The same turns and mirrors carry the whole set onto itself and the rows of a family onto each other. Which other rows belong to the same family as each row named below? List them in the order they appear above.
These 30 rows form 5 families of 6 rows each.
K50: [ 1.50,  0.40, -1.07, -0.91,  0.61, -0.89, -0.58, -0.91, -1.06,  0.82,
 -1.64, -5.20, -1.06]
K270: [-3.06, -0.49,  0.52, -0.35, -0.06,  0.50,  1.40, -0.83, -2.12,  1.73,
 -3.44, -1.22, -2.22]
K344: [-1.61, -1.81, -1.64,  1.33, -0.76,  0.59, -0.08,  1.22,  0.80,  0.80,
 -2.98,  1.65,  2.00]
K149: [-2.91, -1.25, -0.39, -0.23, -0.69,  0.68,  1.69, -0.35, -2.24,  1.50,
 -3.37, -1.63, -2.00]
K953: [ 0.82, -1.74,  2.06, -0.46,  0.42, -3.20, -2.32, -0.42,  0.51,  1.69,
 -2.49,  0.20,  1.31]
K706: [-1.45, -1.84, -0.95,  1.69, -1.44,  1.10, -0.13,  1.12,  0.82,  1.54,
 -3.34,  1.12,  1.56]
K781: [-0.08, -0.25,  0.57,  0.29,  0.66, -3.13,  0.25, -0.83, -2.18,  1.04,
  2.16,  1.60, -1.01]
K365: [ 2.30,  2.68, -1.15,  1.79, -0.29, -0.05,  2.06, -0.62, -0.26, -0.82,
  0.51, -0.04,  0.48]
K28: [-0.42,  0.65,  0.14, -0.28,  1.46, -3.24,  0.56, -1.07, -1.88,  1.03,
  1.88,  1.33, -1.26]
K985: [ 2.45,  1.76, -2.23,  2.28, -0.73, -0.28,  1.40, -0.23, -1.01, -0.27,
  1.27, -1.30,  0.46]
K834: [-0.24, -0.21, -0.90, -0.06,  1.81, -2.98,  0.86, -1.58, -2.00,  0.20,
  1.31,  2.06, -1.12]
K610: [-1.83, -1.08,  0.22, -1.86, -0.58,  0.66,  2.14, -0.61, -2.56,  0.44,
 -3.41, -1.40, -1.66]
K535: [-0.96, -1.46, -1.83,  2.19, -0.83,  0.97, -0.39,  0.62,  0.82,  1.22,
 -3.87,  0.94,  1.70]
K910: [ 1.01,  1.90, -0.37, -0.18,  0.59,  0.00, -0.30, -0.25, -0.03,  1.18,
 -1.72, -4.99, -1.11]
K94: [-0.51, -1.69, -1.74, -0.10, -0.93,  0.91, -0.19,  1.35,  1.43,  0.92,
 -3.06,  1.49,  1.88]
K617: [-0.73, -0.31,  0.42,  1.28,  1.88, -3.12, -0.16, -1.08, -2.58, -0.03,
  1.49,  1.36, -0.79]
K895: [ 1.09,  0.47, -1.31, -0.69,  0.75,  0.10, -0.22, -1.44, -0.34,  1.01,
 -2.17, -5.19, -0.11]
K912: [ 1.21,  0.54, -1.07,  0.33,  0.42, -0.37, -0.04, -1.33, -0.71,  0.84,
 -1.80, -5.45, -0.91]
K434: [ 1.44, -1.62,  1.94, -0.21,  0.38, -2.44, -2.90, -0.25,  0.56,  1.42,
 -1.26, -0.10,  1.80]
K102: [-0.42, -2.04, -1.69,  0.62, -1.49,  1.17, -0.34,  0.96, -0.52,  1.86,
 -3.50,  1.46,  1.79]
K488: [ 0.38,  0.92, -0.60, -0.76,  1.67,  0.12,  0.01, -1.67,  0.41,  0.45,
 -1.85, -4.80, -0.81]
K431: [-1.94, -0.48, -0.30, -1.40, -1.06,  1.27,  1.43,  0.03, -2.56,  2.33,
 -3.22, -1.05, -1.76]
K203: [-0.94,  0.30,  0.82,  0.11,  0.98, -2.15,  0.39, -0.67, -2.00,  0.91,
  2.15,  2.08, -0.91]
K821: [-2.89, -0.26,  0.08, -0.55, -0.55,  0.70,  2.34, -0.19, -2.34,  0.67,
 -3.18, -1.52, -1.79]
K711: [ 2.10,  1.67, -2.77,  2.53, -0.70, -0.49,  1.57,  0.12, -1.48, -0.97,
  0.38, -0.79,  0.26]
K640: [ 0.71, -2.59,  1.18,  0.67,  1.18, -2.98, -2.93, -0.82, -0.68,  0.89,
 -1.81,  0.23,  1.59]
K655: [ 1.06, -1.78,  1.58,  0.42,  0.98, -3.27, -2.06, -0.62,  0.89,  0.29,
 -2.91,  0.35,  1.30]
K786: [ 2.64,  1.87, -1.84,  2.41, -0.35, -0.63,  1.43, -0.69, -0.94, -0.87,
  0.61, -0.67,  1.27]
K408: [ 0.66, -1.90,  1.95,  0.49,  0.59, -2.99, -2.66, -0.52,  0.74,  1.89,
 -1.36,  0.33,  1.18]
K493: [ 1.60,  2.85, -1.59,  2.85,  0.16, -0.37,  0.98,  0.40, -0.33, -0.67,
  0.75, -1.28,  0.09]

The rest of the family of K344: K953, K28, K895, K821, K786
The rest of the family of K431: K910, K617, K102, K640, K493
The rest of the family of K535: K50, K270, K434, K203, K711
The rest of the family of K365: K834, K610, K94, K488, K655

